Here is a table of points, one per row:
[-18 -18 -11 -44  21  -4 -84 -15   9  49 -72 -44 -15  20  44  19   7 -66
 -21  53  38 -40  20  25  38 -18 -63  53 -46 -26 -17 -33 -66 -23  -2  42
  83  11  28  29  12 -17  86  21 -93  28 -15  35]
[-103  -41  -44   16   -2   45   42    4  -37  -20   -7   13  -55    5
    6   25  -27   -3   -4   -1  -52   31   -4  -27   44  -53  -84  -47
   -3   91  -12  -22   28  -58   37   37   32  -19   35   71    4  -11
  -10   54   38  -10   27  -19]
[-73 -26 -33 -11 -39   1   6  36  17  -7  80 -71  20 -18  11  34  59  31
  14  -8 -15 -66   9  -2 -64 102 -26  33 -62 -25 -23  12  44 -65   2  27
 -47  36  34   1 -18 -13  -9 -55  13 -25  39  36]
[ 51  49  -7   5  52  73  43 -44  66  92  63  27  42 -77 -21  68  -1  16
  20   2   1  -9  29  76  58 -20 -43  44 -21  32  23  27 -11 -35 -33 -16
   4   1 -25 -37 -13  -3 -62  47   6  27 -16   5]
[-29  51  20  11 -20  -6 -37 -17 -87  23  21 -29   5  90 -48 -86  21  55
 -82  26 -63  23  -8  87  -1 -36  10  50 -54  29  36 -34  -5  -7 -24  39
 -23 -43  15 -43  11  12 -28  32  12   6   1  37]
[ 65 -28 -55 -26  42  26  14  25  48 -33 -20   3 -45  45 -13 -39  11  62
  54  37 -38  53  24 -50  -4  35 -73  61  75 -41  76  30 -43  12  -7  24
 -20  28  25 -22  45 -63  12  23  14  19  17 -23]
[  5  55   1  38  16 -69   2   3  34   0   8  52 -34  76 -21 -20  -2 -29
  80 -18  80 -78 -16 -61  30 -42  10  71   7  52  20  12   4  -2  -4  -3
  28  -6   3  11 -40 -24 -66 -37  54 -98  22  37]
[  1 -17  -4  23  23  -3 -41 -46  84 -12  36  45  -2  71 -34  42 -17 -15
  16 -92 -46   6 -11 -43  16  41  21 -10 -38 -20 -46 -48 -34 -34 -41   9
 -46 -50 -31  38  57   6  63 101   8  34 -11 -44]
[-18 116  28  54 -82  36  -9  41  53 -29 -58  11   1  58  45   8   8   3
  -2 -11 -38 -26  60  22  55 -16  21 -27  -1 -22 -64  47   5  45  70  -5
 -31  70  26  -8 -40  19 -28  22  21  55  18   6]
[  3   2 114  -9 -17 -17 -29  90 -23 -21  85  23 -45  19  15  33  51 -57
  21  15 -48 -13 -55  61 -16  42   7 -43  74  37 -29   6   1   3 -55  -6
  35  40 -24  25  55 -24  -7 -14   5 -20 -66  14]
[ -3  45 -68 -26  30  35 -19 -64 -37   7   5  65  15  12  63  17  15  18
 -14  -2   8 -51 -12  29 -77  17  66  34  78  66 -48  -8 -24  71   4  38
 -11 -59  39  64   9  -5   1 -31  16  57  42  13]
[-18  66 -27 -42 -25 -35  54   4 -91  22  10 -83 -23   0 -10   0 -11 -93
   6 -65  55  11  23   7  66  39   8   8  52  -7  44  70   2  20 -13  44
 -32 -64  -7  15 -29  11  65  23  -2  -9 -12 -63]
[ 73  22  26  42   9 -22 112  67 -10   3  64   6 -13 -25  34 -48  -2  22
 -37  -9  20  25  -7  -1 -47  19  -3  36 -14 -49 -45 -77 -12 -18  91 -29
  56 -44  16  23 -22  -3  13  17 -76 -16  20 -15]
[ 31   2 -17  10 -63 -19 -32  -4  33  -8   6  30  -2 -23 -28 -21 -32 -49
 -37 -19  11  33 -47 -15 -56  70  27  14  -1  70  61  19  43   4  53  17
  14  66 -68   6 -44 -24  21  71   0  24  18  36]
[ -40   12  -60   -3  -23    6   -2  -47   -1  -46   -9   24  -36   -5
  -10   -6  -44  -29   12  -63   36   17  -26   83  -33  -12   10  -14
   67  -31  -22  -23    2  -80   16  -34   14   44   31 -127   34  -32
   -9  -50  -36  -53  -12  -35]
[  17    1   14    4   66  -53   55  -47  -41    7  -44    9  -20   51
  -11   59    0    2   11   19   26   15   -4   42 -100    6  -59  -45
  -53  -16   -2   35   39   59   -2  -64  -59   31   43   44  -35  -26
    5   24   29  -35  -67   -9]
[  32  -43   30  -10  -39    6  -43  -52  -38   16   12  -26  -12   -7
   41   29   20   67  -10 -127   55   30  -15    0   11    3  -13  -35
  -27  -61   82   -9  -34   -7   20   11   50   35   -5   50   45   18
  -75  -11   34   14   -3   41]
[  80  -50  -79   15  -22  -74    6   34    4   -6    8    6   12   -8
   38  -13   32   23  -67  -10  -23  -41   -6   44   78  -38    6  -42
  -57   47    8   23    3  -13   -5  -22  -54   40  -33   19   60  -13
   35 -109  -23   -6   43  -47]
[  9 -44  46  41  61 -58 -24 -37  61 -57  25 -20  19  18 -49 -24  32  17
  41   4  74   0 111  31 -46 -12 -41 -29  43  36   3 -12  27   7   6  61
   8 -27 -68  -1 -10  51 -45 -40 -35  52 -22 -53]
[-16  60 -13 -59 -12 -59 -19  63  30 -60  -4  30   9 -74  26 -49 -52  49
  22  18  33  -9  13  32  -5 -29   8   1 -58 -56   1 -27   0  29 -42  24
  53  -2 -11  19 -21 -54  -3  35  92  31 -33 -59]
[ -9 -92  67 -18 -89  64  85 -19  -3 -23 -12  58   4  -4 -16 -59  -7  10
  17  26  71   4  -7  -1   5  52  12 -37 -73  15 -20  36 -86  19 -48  40
  -4 -18  44 -41 -27  -7  24 -14 -16   4 -11  14]
[ 32  13  37  41 -13 -42 -41  66  10 -11 -86   4  68 -39  -2  69 -21   4
 -37 -53 -64  25 -18  17 -49  -9 -36  33  48  31  16 -11   2 -23 -78  32
 -12 -83  54   0 -54  30   3 -23 -20 -11  54   2]
[ -44   19    7   31   22   45   23   14    3   17  -68  -24  -32  -30
   24  -48   68  -22   -2  -51   -6    3   28  -26  -50   12   -3   -3
  -39   16  -22   27   13   12  -18  -89   32  -80 -111  -34   74  -83
   12  -19   27    9   17   39]
[ 73  12 -24 -18   6  48  -4  14 -58 -63 -47 -46   7  39   1   5   1 -30
 -31  59  14 -33  12 -55  -9  42  31   8 -29  31 -12 -14   1 -83 -46 -71
  39  23  22 -15 -18  85 -27   7  53  28 -31 -50]
[  12  -33   -2   -8   -9   55    2   56  -51  -65   38    8   47   -7
  -26   31  -10  -28    0  -27  -26  -39   23  -50  -37 -126  -29   -7
   15  -10   24  -31  -76   23   46    3  -48    2  -52  -32  -43    4
   43   -7   11   -2  -83   61]
[ -32   11   27  -39 -125  -42  -15  -89    2   11    7    3   -4  -19
    5    2  -18  -27   47   69  -90  -13    0  -28    4  -20  -20   44
   11  -11   24    9  -21   -8   12  -81   -6  -23   -7   45   -9   -6
  -76  -32  -38   23  -19  -59]
[-90 -14  34  60  60 -48  36  -5 -84 -30 -19  53  43 -18  18  35 -14  26
   0  52  70  19   7  -4  65  26  58  55  88 -17  49  16 -16 -60  28 -67
 -26  -4 -15   6   0 -45  24  16   6  57   7  57]
[ 18  78   5 -47   3  22 -27  -1   8  54  13  -1  -2  11 -26 -14   7  82
  20  10  25  48 -61 -81  14 -33 -43 -68   0   9 -24 -21  54 -39 -16  -3
 -18   7   1 -16 -39   7  95 -92 -59  47 -17  22]
[  27  -65  -11  -18   60  -48    9   -2  -31   81   21  -44  -22    7
    6  -14  -35    5  -57  -14  -60  -25    7  -55  -27    1   -7  -79
   20  -28 -108   -3  -28   -8  -24   35  -10   38  -93  -64  -57  -51
  -74   16   -3   34   59   24]
[-48 -50  36 -68 100  31  13  37  76   5  28  13 -33  33  39 -18 -59 -23
 -70 -30 -24  -9 -17  15  19   3  43  30 -46  -1  67  36  43  28  36 -52
 -15 -36  24 -21 -40  33 -22 -68 -15  14  -4   2]
[ 28 -44   5 -25  -7  23  55 -52 -27 -18  11  25  56  50   5 -18   5 -53
  72   6 -46  52  36  36  16 -24  29  16  16 -69  -5 -28  65  34 -57 -11
  62  62 -31  33 -20  18  69  -7  22 -33  85   8]
[ -8  -3  51  28  15  17 -19 -46 -48  12 -25  32   6 -24  64  17  43  17
   8  12 -41  29 -17 -87   1  -8  32  69 -40 -17  -8  52  23  30  54  84
  32  30   7 -62   5  20  25  -9   7 -50 -54 -98]
[ 28   7 -48  21  68  -3 -32  17 -51 -58  21 -18  13 -66 -81  -1  34 -74
  27  -9 -37  41 -31 -32  49  14  18 -52 -73 -19 -31 -45  18  83  12  19
   8   6  76 -15  18 -43 -71 -15 -50  46   7  45]
[  12   20    7   36    6   19   13   12    4   76  -76   12   -7  -14
  -66  -16  -63  -50   30   47  -40  -37    4    8  -18   24   53  -31
   -2  -63   30    6   12  -45   29   64   -4   20  -13   51   76   40
    2 -102   35    9  -28   -6]
[  22    5    2  -14   18   59  -69   11  -38  -34  -52  -15  -35  -36
   13   24  -35   67   86   42  -12  -33  -10   66   45   37   29  -32
  -22   30    2    5    6    7   34   -9  -42  -58  -68   13  -27   36
   -4   54  -69 -102   43   14]
[-41  42  46  22  33 -15  12 -67  44 -20  16 -40 -21 -78  11 -30 -18  -6
 -44  38   0 -29 -38 -24  24  24 -66 -25  28  -2   8 -61 -41  66   4 -44
 -32  42  18 -33  38  89  46 -20  69 -20  66   5]
[-11 -71 -63  -5 -60 -20 -20  48 -20  43  25  35  -6 -15  -2 -27 -18  -8
   8   5  70  28 -15   2 -16 -50 -27  67  -1 -24 -51  61  66  37 -27 -17
 -20  13  22  -8  58 123 -15  73 -17  24  -7  28]
[  31  -74   -3   20  -57   21   22  -14   68   29  -34 -127   46   30
  -40   50  -18   51  -14   27   28  -28  -58    5   40  -19   18   18
   49   27  -31  -27   51   61   14    9   38  -29   19  -17   16  -50
   22   27   10   -3  -54  -18]
[ -56    9  -74   15   56  -27    8   25   85   41   -5  -29   60  -26
    6  -45   53   46   17  -16  -11   55    3   -2  -15  -15   74  -74
   58   37   22   24 -100  -17   -8  -42   18   23   35   44  -38   56
  -10   48  -13  -60  -58   23]
[   8   17   41  -45  -62   34  -46    2   39   31   37   33  -10  -23
   -8   30   33  -10 -101   59   65   31   74  -43  -10  -30   44  -43
   29  -40   25  -19   46  -26  -17    8  -45  -25   45    6   26  -61
  -24   44  -19  -88   38   -8]
There is one direction along which these points spread out most. Take the direction at right angles to it along which they spread out most. Then take the direction at right angles to both along which they spread out most. Go by this last direction. For each point below, how far along it does it lie, from 0 to 99? 50 is the average, and the first point above lies past it. One standard deviation of the points above along it is 16.
[   8   17   41  -45  -62   34  -46    2   39   31   37   33  -10  -23
   -8   30   33  -10 -101   59   65   31   74  -43  -10  -30   44  -43
   29  -40   25  -19   46  -26  -17    8  -45  -25   45    6   26  -61
  -24   44  -19  -88   38   -8] ~ 61
[-18 -18 -11 -44  21  -4 -84 -15   9  49 -72 -44 -15  20  44  19   7 -66
 -21  53  38 -40  20  25  38 -18 -63  53 -46 -26 -17 -33 -66 -23  -2  42
  83  11  28  29  12 -17  86  21 -93  28 -15  35] ~ 84
[  1 -17  -4  23  23  -3 -41 -46  84 -12  36  45  -2  71 -34  42 -17 -15
  16 -92 -46   6 -11 -43  16  41  21 -10 -38 -20 -46 -48 -34 -34 -41   9
 -46 -50 -31  38  57   6  63 101   8  34 -11 -44] ~ 81
[ -9 -92  67 -18 -89  64  85 -19  -3 -23 -12  58   4  -4 -16 -59  -7  10
  17  26  71   4  -7  -1   5  52  12 -37 -73  15 -20  36 -86  19 -48  40
  -4 -18  44 -41 -27  -7  24 -14 -16   4 -11  14] ~ 47
[ 28 -44   5 -25  -7  23  55 -52 -27 -18  11  25  56  50   5 -18   5 -53
  72   6 -46  52  36  36  16 -24  29  16  16 -69  -5 -28  65  34 -57 -11
  62  62 -31  33 -20  18  69  -7  22 -33  85   8] ~ 39
[ -3  45 -68 -26  30  35 -19 -64 -37   7   5  65  15  12  63  17  15  18
 -14  -2   8 -51 -12  29 -77  17  66  34  78  66 -48  -8 -24  71   4  38
 -11 -59  39  64   9  -5   1 -31  16  57  42  13] ~ 53
[  12   20    7   36    6   19   13   12    4   76  -76   12   -7  -14
  -66  -16  -63  -50   30   47  -40  -37    4    8  -18   24   53  -31
   -2  -63   30    6   12  -45   29   64   -4   20  -13   51   76   40
    2 -102   35    9  -28   -6] ~ 28
[  3   2 114  -9 -17 -17 -29  90 -23 -21  85  23 -45  19  15  33  51 -57
  21  15 -48 -13 -55  61 -16  42   7 -43  74  37 -29   6   1   3 -55  -6
  35  40 -24  25  55 -24  -7 -14   5 -20 -66  14] ~ 26
[  80  -50  -79   15  -22  -74    6   34    4   -6    8    6   12   -8
   38  -13   32   23  -67  -10  -23  -41   -6   44   78  -38    6  -42
  -57   47    8   23    3  -13   -5  -22  -54   40  -33   19   60  -13
   35 -109  -23   -6   43  -47] ~ 35
[-11 -71 -63  -5 -60 -20 -20  48 -20  43  25  35  -6 -15  -2 -27 -18  -8
   8   5  70  28 -15   2 -16 -50 -27  67  -1 -24 -51  61  66  37 -27 -17
 -20  13  22  -8  58 123 -15  73 -17  24  -7  28] ~ 67
[ 65 -28 -55 -26  42  26  14  25  48 -33 -20   3 -45  45 -13 -39  11  62
  54  37 -38  53  24 -50  -4  35 -73  61  75 -41  76  30 -43  12  -7  24
 -20  28  25 -22  45 -63  12  23  14  19  17 -23] ~ 62
[  17    1   14    4   66  -53   55  -47  -41    7  -44    9  -20   51
  -11   59    0    2   11   19   26   15   -4   42 -100    6  -59  -45
  -53  -16   -2   35   39   59   -2  -64  -59   31   43   44  -35  -26
    5   24   29  -35  -67   -9] ~ 37
[ 32  13  37  41 -13 -42 -41  66  10 -11 -86   4  68 -39  -2  69 -21   4
 -37 -53 -64  25 -18  17 -49  -9 -36  33  48  31  16 -11   2 -23 -78  32
 -12 -83  54   0 -54  30   3 -23 -20 -11  54   2] ~ 70
